Each row is where one point has got to under a steady rotation. How many steps took it there?
The counts run from 0 to 251.
[138 127 166  86  99 101  83 127  77 102 127 146 133 134 189 154 142 129
 135 118  92 147 145 183 138 128  81 126 152 111  95 134 140 133  84 111
 177 150 134 173 123 105 143 133 142  82 144 115 103 144  91 110 124 149
 137 122 118 111 143 176 110 129] => 214
[136 126 179  85 100 101  95 123  83 114 133 139 124 114 194 163 140 133
 123 106 113 141 140 174 138 127  63 125 157 123  96 119 144 141  90 108
 170 159 139 168 109 131 142 123 149  87 129 107  94 132  86 107 130 152
 125 120 122 114 153 174 102 130] => 215
[142 144 171 105  93 123 100 124  75 110 121 138 137 160 194 149 143 126
 125 139 107 121 142 163 132 138  78 124 140 128 102 133 130 145  87  82
 164 163 132 164 122 113 152 129 159  91 140 101  98 144  96 108 105 171
 162 123 135 130 131 188  91 126] => 210
[130 132 156 115 105  92  76 113 103  98 123 141 128 132 187 142 138 160
 125 108 138 161 122 172 174 118  46 113 166 116 130 143 120 106  97 103
 126 125 147 178 126 124 160 139 131 127 148 110  99 146  86  99  97 154
 141 118 132 129 141 159  81 145] => 52
[159 140 157  82 105  94  69 118 100 111 116 140 153 135 196 152 142 143
 114 122 113 145 123 177 141 126  71 127 156 119 105 140 113 122  94  89
 157 137 141 167 129 101 140 102 127  82 159 103  91 143 107 136 115 145
 153 116 149 120 127 168  99 117] => 136
[166 136 160 101  94 117  84 145  83 101 134 129 138 157 197 121 133 134
 121 113 110 138 132 169 160 151  73 107 148 114 114 152 134 114  93  90
 154 151 152 166 120 107 156 135 147 103 140  91 102 150  98 109 119 141
 149 131 129 133 135 180  85 143] => 198
[134 137 180 104 109 108 104 105  82 117 124 154 130 137 191 151 144 148
 124 120 115 144 135 159 150 115  69 130 158 126  94 108 110 143 103  81
 137 149 125 155 118 132 150 138 160 123 130 111  92 127  94  85 116 171
 165 118 130 113 135 185  78 113] => 208
[163 141 160  77 105 118  84 137 100 106 129 124 152 131 197 140 131 151
 112 111 109 128 129 166 145 145  57 109 143 118 106 139 127 113  96 108
 151 158 158 175 121 118 147 113 134  98 142  96  82 157  99 111 132 142
 133 126 131 121 134 185  95 131] => 3
[117 131 163 117 103  88  67 100  88  98 116 144 125 129 176 170 130 156
 110 118 138 163 122 162 137 108  55 130 172 123 105 117 106 143 103  88
 141 130 124 163 116 138 137 120 120 110 151 113  88 140  90 107  99 160
 140 122 137 119 149 158  88 120] => 130
[130 136 169 111 103  93  89 101  89 113 117 142 133 140 205 145 153 149
 132 106 124 143 110 162 170 119  67 130 156 122 112 129 137 127 119  79
 130 136 112 168 117 138 152 135 167 123 135 112 101 121  80 103 103 151
 170 127 145 115 154 165  79 139] => 251
[152 135 172 114 109 106  82 126  93  90 127 141 125 140 193 129 134 141
 116 121 133 150 123 170 169 137  57 114 163 119 122 155 128 105  98 104
 137 140 148 174 125 110 164 141 149 118 143  99 107 141  88 100  90 151
 147 114 129 140 133 149  76 146] => 244
[159 136 186  99 103 101  95 132  70 122 126 136 125 137 202 146 137 118
 126 131 114 132 130 170 136 141  81 129 157 135  98 131 139 150  96  82
 172 153 126 157 113 134 146 114 152  83 125  96 104 133  92 128 120 135
 154 111 143 120 150 166  86 118] => 121
[131 135 167  98 107  98 100 109  94 113 133 143 122 117 197 154 146 154
 123  98 117 136 121 158 173 128  50 127 153 117 105 124 147 116 111 108
 141 154 139 170 123 140 146 135 161 118 125 104  94 127  73  89 121 158
 142 122 116 120 152 176 100 151] => 157
[130 127 169  88 109 101  91 118 106 101 128 144 140 131 200 157 150 145
 139 109 103 143 123 174 164 132  64 130 142 114 108 136 146 104 106 115
 148 145 136 179 127 122 158 131 160 102 129 108  96 128  81 106 130 149
 142 130 127 107 147 185 103 141] => 156
[158 140 180  99 112 111  99 120  98 122 123 133 131 131 212 128 153 141
 125 111 134 129 125 158 164 133  59 117 154 124 116 141 138 116 100 108
 143 159 146 167 117 132 161 124 169 111 132  99  99 137  82 106 100 147
 160 116 142 139 129 161  84 141] => 153
[153 141 174 104  99 126  92 144  84  95 127 138 130 152 197 124 137 122
 122 123 116 136 141 178 150 149  68 106 148 122 115 152 133 121  80  93
 147 146 153 174 126 108 165 144 151 101 134  91 106 146  91 106 101 150
 145 122 126 136 129 174  78 132] => 108
[154 129 184 107 103 100  98 119  74 128 117 138 121 123 204 134 149 123
 126 110 124 140 141 171 155 116  87 129 173 120 100 132 136 149  82  98
 159 159 132 161 106 125 152 133 166 103 152 106 109 136  85 101 102 144
 162 116 134 135 141 161  84 123] => 212
[139 141 168 106 109 105  81 112 103 100 138 137 126 134 194 153 131 166
 115 119 132 138 103 146 159 137  35 107 159 140 111 121 112 116 117  88
 122 140 145 164 122 147 144 110 134 121 115 102  81 140  90 107 115 151
 139 125 142 119 152 172  79 134] => 145
[139 135 158  94  95  96  84 129  95  94 124 144 134 146 201 140 153 143
 136 112 112 149 125 182 169 134  74 125 143 106 118 154 141 103  95 103
 150 136 137 186 137  97 161 136 154 106 147 109 108 141  83 112 107 152
 152 124 123 118 139 171 103 152] => 155
[148 140 167  92  92 106  72 133 100 105 108 124 140 138 195 158 130 139
 122 116 131 127 125 173 138 138  53 110 150 124 124 147 132 124  86 111
 160 146 147 176 113 124 141  96 130  84 151 103  93 157  89 128 110 145
 114 123 145 132 138 169 101 132] => 230
[142 132 165  91 103 100  87 110 110 109 124 134 145 126 198 145 138 164
 120  93 118 152 123 170 175 124  57 112 159 115 110 128 119 115 107 104
 129 137 140 169 104 139 143 120 131 120 145 112  81 146  87  96 124 139
 140 137 136 108 154 179  89 128] => 98
[136 140 158 111  95 101  86 106  83 120 129 125 122 145 171 151 127 157
 106 120 141 152 119 153 151 121  51 114 181 126  94 104  98 131  94  75
 148 146 146 155 112 141 138 113 116 116 133 104  79 145 101 104 103 160
 142 129 135 138 151 173  77 118] => 87
[151 146 159  98 105 128  92 118  92  97 129 140 143 152 196 141 141 147
 114 132 114 132 121 155 150 136  54 121 143 117 109 148 114 111  98  94
 141 154 156 175 142  97 159 132 147 106 133  98  89 145 105 108 103 173
 163 118 125 140 112 186 102 136] => 151
[148 129 181 110 114  92  82 114  80 119 122 145 117 119 195 149 143 128
 117 126 137 155 136 178 144 114  66 128 182 123 101 123 123 140  84 103
 149 140 137 161 113 120 150 117 145  91 148 106 103 138  95 113  88 147
 148 101 142 143 133 138  77 126] => 32
[149 148 165  99 100  99  78 106  90 121 110 123 139 138 194 162 134 150
 108 129 140 127 113 158 132 120  59 123 156 136 107 126 114 144 106  79
 154 151 127 159 109 146 137  91 136  91 138 105  85 138  94 122 104 159
 149 120 162 135 143 170  84 118] => 133
[130 129 183 107 109  91  86 106  74 113 135 145 116 127 183 162 139 142
 108 120 120 149 124 155 135 120  66 139 175 133  85 103 116 151 105  75
 153 149 128 146 121 138 139 125 141 107 122 105  96 124  93 102 113 159
 163 111 132 120 143 168  85 124] => 28
[142 129 180  95 112  97 100 113  89 122 126 144 126 121 198 156 150 124
 145 131 124 146 140 183 147 115  67 136 162 121  93 117 126 117  75 109
 157 134 129 168 116 109 161 124 164  81 128 112 101 128  90 118 103 150
 141 112 136 125 135 169  89 124] => 168
[127 136 159 113  93  94  74 125  70  94 131 151 127 160 187 158 140 136
 135 132 106 151 123 180 141 132  79 133 152 123 100 126 129 143 107  67
 162 129 114 167 132 119 143 138 138  92 136 116 108 131  96 116 119 150
 156 129 134 100 160 171  87 130] => 26
[149 124 179 100 111 100  96 130  95 109 138 140 125 123 201 123 138 148
 130  99 117 155 137 181 176 134  67 116 169 112 112 130 129 111  93 110
 138 140 142 168 112 126 155 132 152 118 132 104 100 140  87  94 122 127
 142 122 130 112 149 159  71 138] => 200
[118 129 157 125  87 110  94 117  69  97 133 138 107 154 171 151 140 146
 129 125 129 139 128 159 152 136  51 122 155 124 108 118 137 124  99  88
 155 152 139 164 127 135 153 148 147 117 121 101 102 138  80  86  98 171
 136 126 112 132 159 178  88 153] => 68
[117 135 160  97  89 115  90 127  87  79 123 149 133 152 187 156 140 145
 128 115 105 131 139 171 143 138  57 123 140 119 114 139 131 133  87 101
 141 148 141 178 121 121 157 152 151 111 135 110  98 143  81  89 114 172
 132 135 116 113 146 186 105 139] => 112
[165 145 175  90 119 121  92 131 102 106 136 138 143 138 203 141 128 139
 115 132 120 129 118 165 146 149  56 110 147 129 108 144 121 110  97  97
 133 151 162 168 135 122 161 116 148  96 121  90  90 141 100 121 118 149
 148 124 142 127 129 178  82 129] => 242
[158 140 163  94 102 122  81 127  94  85 138 144 134 151 192 138 131 147
 106 133 113 143 119 158 147 147  50 114 149 124 104 145 110 112 105  82
 146 151 160 163 145 106 151 131 139 105 129  94  91 146 109 112 122 161
 161 117 120 139 122 176  96 128] => 241
[171 142 174  87 112 110  98 115  93 130 133 130 138 127 203 126 141 160
 106  99 115 134 131 152 165 133  65 113 161 117  96 125 121 115 107 101
 135 161 152 160 115 131 146 122 148 119 127  98  84 142 106  99 125 143
 161 124 132 137 132 187  79 121] => 196
